Each named move below is a turn or a mirror, shown by a few rows before and after it. Which moves, in which order, take the first row of each later pair to the second? The first pair is answered.
netu (before => after):
[-0.03 -0.22 -0.76  0.04 -1.16 -0.79  0.94 -0.50 -0.58  0.64  1.45 -0.60
  0.65  0.44 -0.74 -0.93] => [-0.11 -0.27 -1.20 -0.23 -0.36 -0.53  0.47 -0.02 -0.94  0.20  2.21 -0.42
  0.03 -0.56  0.20  0.10]
[ 2.08  0.68  2.79  0.58 -0.80  0.94  0.51 -1.30  3.68 -0.99 -2.59 -0.32
  1.14 -0.19 -2.30  0.26] => [ 2.02  0.40  1.56  0.55  1.60  1.01 -0.21 -0.20  2.01 -2.93 -0.14 -0.21
 -0.39 -1.84  0.65  4.11]
[-2.59 -0.34 -0.35  1.72 -0.89 -0.88  0.56 -1.45  3.01  2.83  0.65  0.44
  2.80  4.62  0.22 -0.65] => [-3.18 -0.67 -1.63  1.15  1.87 -1.01 -0.25 -0.88  1.13  0.57  2.61  0.63
  1.03  3.21  3.41  3.31]
[-1.51 -0.24 -0.37 -0.63  1.62 -1.17  1.27  0.67  0.70 -1.50  4.05 -1.11
 -0.62 -0.16  0.93  1.27] => [-1.08 -0.13  0.59 -0.66 -0.96 -1.39  2.21 -0.09  2.16  0.23  2.30 -1.17
  0.67  1.37 -1.94 -2.40]
zesud (before => after):
[ 1.88 -1.02 -0.43  0.55 -1.09 -0.47  0.29 -0.49  1.81 -0.46  2.06 -0.44
  1.69 -0.19 -1.69 -1.32] => [ 1.32 -0.34  0.68  0.23 -0.88 -0.49  0.62 -1.12  2.73 -0.67  1.79 -0.36
  1.66 -0.29 -1.65 -0.41]
[ 1.80 -1.00  0.03  0.39  3.50  0.13 -1.01  0.33  0.60 -2.09 -0.76 -1.52
  0.08 -0.73 -0.01  2.95] => [-0.90  1.28  1.59 -0.49  2.02  0.34  0.39 -1.63  0.80 -2.17  0.58  0.11
 -0.43 -0.71  1.82  4.16]
[-1.52  1.16 -0.76 -1.69 -0.71 -0.51  0.06  1.38 -2.99  1.32  0.84 -0.64
 -1.09  0.59  2.04 -0.02] => [ 0.98 -0.04 -0.98 -0.39  1.12  0.28 -0.60  2.39 -2.62  0.41 -0.35 -2.47
 -0.66  0.15 -0.09 -1.05]
[-2.61  1.37  0.68 -0.07 -0.11  0.46  1.75 -0.08  1.58 -0.93  4.21  0.95
  1.23 -0.19  1.57  3.03] => [-1.21 -0.65 -2.30  0.45 -0.39 -1.18 -0.31  1.85 -1.30  0.22  5.35  0.34
  0.78  0.19  0.85  0.15]
Pizoz (before => after):
[ 1.23  0.15  1.45  0.32 -1.52  0.03  0.65 -0.63  0.85  0.53 -1.35 -1.16
  0.99 -0.15 -3.10 -0.96] => [ 1.42 -0.36  0.87  0.40  0.88  0.51 -0.25  0.24 -0.04 -1.09  0.04 -1.15
 -0.55 -1.95 -1.11  2.99]
[-1.51 -0.30  0.76 -1.42 -0.79 -1.33 -0.31 -1.13  1.30  1.02 -2.34  1.03
 -1.00  2.94 -2.04  0.58] => [-0.98 -0.44  0.12 -1.32  1.45 -1.31 -1.15 -0.80  0.58 -0.98 -1.54  0.68
 -1.93  1.32 -0.47  3.85]
[ 1.39 -0.70 -0.48  1.21  1.79  0.79 -1.10  0.31  0.51 -0.20  0.14 -0.98
  0.09 -0.13 -1.50  0.52] => [ 1.51 -0.63 -0.43  1.35  0.78  0.52 -0.90  0.24  1.00  0.63 -0.51 -0.98
  0.54  0.60 -1.82 -1.17]
[ 1.43  0.94  1.95 -0.95 -1.50 -0.59 -0.89 -1.01  1.04 -0.83 -0.85  1.37
 -0.56 -0.32 -0.90  0.14] => [ 1.91  1.00  1.91 -0.67 -0.76 -0.36 -1.28 -0.88  1.04 -1.63 -0.22  1.53
 -0.87 -0.75 -0.14  1.35]
Doni (before => after):
[-0.03 -0.49  0.16 -0.09 -1.20  0.12 -0.87 -0.21 -0.70  0.57 -1.04 -0.01
  0.38  0.42 -0.95 -2.47] => [ 0.26 -0.92 -0.38 -0.01 -0.40 -0.04 -1.23  0.42 -1.20  0.61 -0.89 -0.37
  0.07  0.35 -0.91 -2.07]
[-0.87 -0.76 -1.50 -0.77  0.30 -0.95 -0.26  1.04 -0.48 -0.94  4.91  0.22
  0.47 -0.54  2.69  2.59] => [-0.33  0.35 -0.60 -0.34  1.22  0.10 -0.07  0.80  0.59 -1.89  3.33  0.06
 -0.07 -1.20  2.80  4.32]
[-0.52 -0.43 -0.04  0.50 -0.98 -1.48  0.00 -0.15  1.06  0.93  0.85  1.45
  1.91  1.22 -0.38 -0.79] => [-0.24 -0.91 -1.41  0.36 -0.20 -1.54 -1.01  1.12 -0.18  0.89  1.67  1.28
  1.28  0.64  0.00 -0.17]
[ 0.33 -0.40  0.59  0.66  1.53  0.95 -0.34  2.05  0.52 -0.40 -0.94 -1.21
 -0.10 -0.76 -0.35  0.91] => [-0.53  0.27  1.54  0.26  0.67  1.35  0.32  1.04  1.44 -0.13 -1.56 -0.94
  0.57 -0.26 -0.99  1.04]
Then:
(2 to 3 moves a pair)
[-2.26  0.63  0.08 -1.68 -0.02 -0.95 -1.20 -0.41 -2.62 -1.71 -0.60  2.01
 -3.21 -1.49  3.19  1.44] => [-0.82  0.43  0.87 -0.31 -1.94 -0.54 -0.63 -0.83 -0.99  0.42 -4.59  1.28
 -1.07  0.09 -0.96 -3.77] | zesud, Doni, Pizoz
[-0.20 -1.34 -1.72 -0.19 -0.29 -0.62 -0.81  1.48 -1.73  0.86  1.56  0.21
 -0.33  0.31  0.43 -1.50] => [-2.01  1.30  1.17 -0.73 -1.21  0.50  0.95 -1.06  0.38 -0.32  0.98  1.32
 -0.56  0.38  1.52  1.05] | zesud, zesud, zesud
[-3.07  2.34  1.64  0.23 -4.86 -0.04  2.90 -2.14  3.67  1.41 -3.04  2.14
  1.95  0.89 -2.15 -1.63] => [-0.72 -2.67 -6.03  0.25 -0.47 -2.88 -1.43  3.84 -3.99  0.61  3.23  0.91
 -0.55 -1.27  0.85 -0.37] | Doni, Doni, Pizoz
[-0.68  0.26 -1.69 -2.05  1.92 -0.77 -0.46 -0.07 -1.31 -1.85  2.49  0.47
 -2.52 -1.47  2.81  2.57] => [ 0.76  1.77  0.98 -0.92  2.67  1.06  0.62 -1.58  2.69 -3.02 -1.68 -1.54
 -1.20 -1.95 -0.14  2.97] | zesud, zesud, Doni
[-0.78 -0.57  0.74 -1.05 -4.46 -1.08  1.24 -0.95  0.82  3.35  0.32  0.07
  1.37  2.08 -1.01 -4.43] => [-2.03 -0.80 -1.06 -1.37 -4.31 -1.93  0.62 -0.77 -1.19  2.79  2.22  0.52
  0.68  1.90  0.74 -3.55] | netu, Pizoz
[-0.69 -0.59  0.17 -1.40 -3.15  0.19  0.12  0.40 -1.25  1.33  0.28  0.03
  0.28  2.33 -2.36 -2.38] => [-1.40 -0.94 -0.74 -1.77 -3.08  0.08 -0.50  0.47 -2.21  1.17  1.97  0.58
 -0.43  1.67 -0.93 -1.66] | netu, Pizoz
[ 0.99 -0.17 -0.31  0.67  1.52 -1.00  1.24 -0.58 -0.19 -1.06 -2.31 -0.62
  1.40 -2.46  1.09 -0.17] => [ 0.16 -0.83 -1.89  0.13  0.49 -2.03  1.00  0.07 -1.63 -0.42 -0.32 -0.02
  1.14 -1.80  1.58 -1.32] | zesud, zesud, zesud
[ 2.47 -1.52 -0.50  0.29  2.29 -0.31 -3.31  2.49  0.52  0.16 -2.55 -0.78
  0.20 -0.87 -0.84 -1.37] => [-1.89 -0.93 -0.78 -1.49 -0.87 -1.77 -3.00  1.12 -1.59  1.32  1.04  2.44
 -1.02  0.04  2.10 -1.79] | zesud, zesud, zesud
[-0.82  1.25  1.32  0.02 -1.33  1.62  1.88 -1.03  2.20 -1.28 -2.32 -0.86
  0.57  1.41 -0.51  1.55] => [-0.51 -0.55 -1.23 -0.16  0.40  0.43  0.35  0.98 -0.43 -1.73  1.94 -0.81
 -0.62  0.34  1.45  3.94] | Doni, zesud, Pizoz
[-3.23  1.15  1.99 -1.22 -2.94  0.06  1.46 -1.92  0.21  2.69 -1.31  2.10
  0.40  1.82 -0.99 -2.26] => [-1.14 -1.88 -2.63 -0.82  1.97 -0.79 -1.81  2.26 -4.78  0.81  1.60  0.54
 -1.55 -0.78  1.87  0.72] | netu, zesud
[ 2.49 -2.89 -3.53 -1.13  0.69 -0.62  0.76  0.94  0.53  0.41  1.99 -3.03
  1.00 -0.47  0.47 -2.38] => [ 1.32  0.12  0.60 -1.00 -0.73  0.92  2.69 -1.59  4.23  0.76 -1.81 -2.11
  1.52  0.01 -0.72 -2.33] | Doni, zesud, Pizoz
[-2.18  1.77 -2.28  0.25 -2.86 -2.02 -1.39 -0.87 -4.42  1.49 -1.29  2.90
 -0.34  1.24 -3.59 -4.45] => [-2.93  4.88  1.12  0.06  0.96  0.53 -1.18 -1.42 -2.49 -2.83 -3.44  2.93
 -2.48 -1.91 -0.42  3.07] | netu, Doni, Doni
[ 0.98  0.57  0.52 -1.31  3.07  0.84 -0.36  1.32  0.45 -1.57  1.28 -3.05
 -1.74 -2.38  6.28  7.03] => [-0.04  3.09  5.21 -1.03 -1.81  1.76  3.04 -2.32  5.91  1.67 -3.55 -2.74
  1.21  0.81  1.58  2.20] | Doni, netu
[-1.35  2.43  1.76 -0.39  2.01  1.18 -0.73 -0.04 -0.46 -1.84 -3.45  0.28
 -1.54 -1.24  1.24  3.02] => [-1.80  1.43  1.97 -0.09 -2.79  0.47  0.34 -1.52  0.69  1.82 -3.45  0.96
  0.66  1.87 -1.61 -2.62] | netu, Doni
[-0.58  0.56  2.12 -0.15 -1.85  2.30  1.68 -3.53  3.42 -1.37  2.64  0.65
  2.21  0.99 -0.57  1.59] => [-0.89 -0.81  0.50 -0.52 -3.71  0.53  0.62 -2.92  0.78  0.55  3.80  1.28
  2.36  2.50 -0.92 -1.97] | zesud, Pizoz, netu
[ 0.32  2.36  3.30  0.96  0.07  1.61  1.78 -2.92  4.81 -0.80 -2.79 -0.76
  1.62  0.71 -0.41  1.98] => [-0.75  2.17  2.93  0.01 -1.81  0.98  2.95 -3.51  4.79 -0.16  0.46  0.62
  2.17  0.99  0.55  1.79] | netu, Doni
[ 0.64 -1.52 -2.88  2.32  2.98 -0.59 -2.82  2.67 -3.38 -1.48 -0.34 -1.31
 -0.83 -2.71 -0.97 -0.86] => [ 1.19 -0.05  0.26  2.57  1.70  0.32 -2.17  1.03 -0.29 -0.86 -4.76 -2.26
 -0.18 -2.19 -3.60 -2.20] | netu, Doni, Doni
[ 0.32  2.17  1.12  0.13  0.85  1.63  1.59  0.03  3.28 -1.70 -1.46  1.03
 -0.25 -0.64  2.36  4.54] => [-1.25  0.40 -2.09 -0.79 -0.69 -0.90  0.06  1.94 -1.39 -0.21  2.40  2.59
 -1.40  0.54  4.55  2.96] | Pizoz, netu, zesud
